Small tables with named rows and columns. After each table, cells are looked up by row and column.

Rad
|  | Mopa | Sized | Kuvon | Kunat | Mas | Vibi | Zum | Fum | Nitiba |
|---|---|---|---|---|---|---|---|---|---|
| Bogu | 0.26 | -0.34 | -0.05 | 0.20 | -0.85 | 0.24 | 0.01 | 0.30 | -0.42 |
| Resalet | -0.03 | -0.31 | 0.62 | -0.31 | -0.02 | -0.12 | -0.14 | 0.03 | -0.09 |
| Zumet | 0.81 | -0.38 | -0.45 | -0.37 | 0.05 | -0.26 | 0.60 | -0.07 | -0.10 |

Mopa of Resalet is -0.03
Nitiba of Zumet is -0.10
Kuvon of Resalet is 0.62
Zum of Zumet is 0.60
Kuvon of Zumet is -0.45
Kunat of Zumet is -0.37

Semo =
	Tetek	Sel	Sevola	Pifetof	Zaneg	Taf	Belez	Mer	Dadinob
Bebud	125	152	138	116	97	121	124	104	123
Non	88	95	69	69	141	177	105	160	128
Rikod	192	192	179	225	187	179	242	209	55
Vevep	91	129	141	73	96	91	81	91	91
Desired	194	196	183	168	53	96	193	95	183
Denav	67	189	178	108	176	144	171	173	41
Govi	201	185	184	180	49	92	189	91	192
Dar	97	122	133	92	111	102	98	106	101
Muke	126	201	196	158	186	174	232	205	23
Pivake	122	82	63	111	117	160	108	136	176
Gonilal	85	171	159	53	131	108	127	121	61

Bebud, Sel: 152
Govi, Dadinob: 192
Bebud, Dadinob: 123
Pivake, Zaneg: 117
Desired, Pifetof: 168
Dar, Mer: 106
Desired, Dadinob: 183
Vevep, Pifetof: 73
Denav, Tetek: 67
Rikod, Sevola: 179
Pivake, Sel: 82
Dar, Sevola: 133

Table Nezi
,Dokibu,Mivu,Darizu,Fakelif
Poko,5.881,4.664,2.044,7.028
Rezon,6.744,6.320,5.541,2.743
Suv,3.830,3.314,1.306,6.945
Mopufal,4.947,5.370,0.397,5.050
Fupe,5.399,6.540,1.531,2.659
Butidi,3.253,2.207,2.746,7.365
Vemadut,5.160,6.438,4.077,0.914
Tet,6.983,6.405,5.330,3.175
Fogu,3.868,5.420,0.237,3.280
Bip,4.726,2.540,4.718,7.716
Zim,1.325,1.678,5.807,3.324
Vela,2.424,2.332,1.650,6.396
Lumos,2.166,3.221,6.155,1.232
Gilaru,2.840,4.323,5.724,0.544

What is the Fakelif of Poko in Nezi? 7.028
What is the Darizu of Tet in Nezi? 5.330
What is the Dokibu of Vela in Nezi? 2.424
What is the Mivu of Vela in Nezi? 2.332
What is the Fakelif of Fupe in Nezi? 2.659
What is the Dokibu of Fupe in Nezi? 5.399
What is the Fakelif of Rezon in Nezi? 2.743
What is the Fakelif of Suv in Nezi? 6.945
What is the Fakelif of Bip in Nezi? 7.716

Dem.csv
,Vikapi,Bonaz,Voke,Pez,Mog,Ganirut,Kudap,Punov,Zod,Gedeb
Lik,48.13,47.89,34.59,44.54,60.97,53.28,29.80,54.63,43.76,27.79
Zanu,89.43,28.10,24.60,34.95,27.85,31.26,52.94,45.29,45.15,43.93
Zilis,88.51,26.56,24.63,36.25,27.09,32.60,50.77,79.60,64.09,11.81
Tuvum,50.06,40.73,29.75,39.99,43.16,57.35,25.83,55.24,43.94,28.72

Bonaz of Lik: 47.89
Zod of Lik: 43.76
Pez of Zanu: 34.95
Vikapi of Zilis: 88.51
Ganirut of Zanu: 31.26
Kudap of Zanu: 52.94
Zod of Zilis: 64.09
Gedeb of Zilis: 11.81
Zod of Tuvum: 43.94
Gedeb of Zanu: 43.93
Ganirut of Tuvum: 57.35
Punov of Zanu: 45.29
Punov of Tuvum: 55.24
Kudap of Lik: 29.80
Ganirut of Zilis: 32.60
Kudap of Zilis: 50.77
Voke of Lik: 34.59
Which row has the largest Bonaz? Lik

Ridanov =
cols = Zutula, Depe, Pof, Dagamor, Voneke
Kariv: [-58.4, -90.2, -29.9, -49.5, -63.9]
Binez: [39.8, 44.1, 87.3, 1.5, 18.6]
Vonuga: [-85.0, 40.8, 96.0, 14.9, 26.9]

Vonuga, Dagamor: 14.9
Binez, Voneke: 18.6
Kariv, Voneke: -63.9
Binez, Dagamor: 1.5
Kariv, Dagamor: -49.5
Kariv, Depe: -90.2
Binez, Pof: 87.3
Binez, Zutula: 39.8
Vonuga, Voneke: 26.9
Binez, Depe: 44.1
Vonuga, Depe: 40.8
Kariv, Pof: -29.9

Vobeso:
	Kav	Bokune	Dem	Sele	Rom	Mufopa	Filamik	Kar
Zadenat	3.082	3.178	9.659	3.100	4.258	3.761	4.902	2.060
Koragog	3.917	4.267	6.612	3.732	3.222	3.857	2.752	3.886
Por	3.953	3.201	1.405	3.783	3.313	3.340	3.347	5.482
Vud	2.986	5.489	7.156	3.546	3.366	3.843	2.776	3.075
Fis	2.178	3.468	5.234	3.436	4.048	3.281	3.519	3.071
Kes	2.883	3.451	6.584	3.660	4.593	1.942	2.233	3.403
Baz	4.010	3.095	7.431	3.634	3.712	3.939	2.741	4.806
Pofurut	3.435	3.835	4.920	3.855	4.035	3.495	2.387	2.953
Fafo	2.490	2.594	2.838	3.307	2.951	3.646	4.400	4.485
Rogid	3.449	5.686	4.084	3.339	3.212	3.980	3.869	3.147
Giloke	4.578	3.956	8.772	4.313	3.706	2.938	2.363	3.997

Fafo, Kav -> 2.490
Baz, Mufopa -> 3.939
Rogid, Bokune -> 5.686
Koragog, Dem -> 6.612
Baz, Kav -> 4.010
Pofurut, Bokune -> 3.835
Row with the largest Filamik: Zadenat

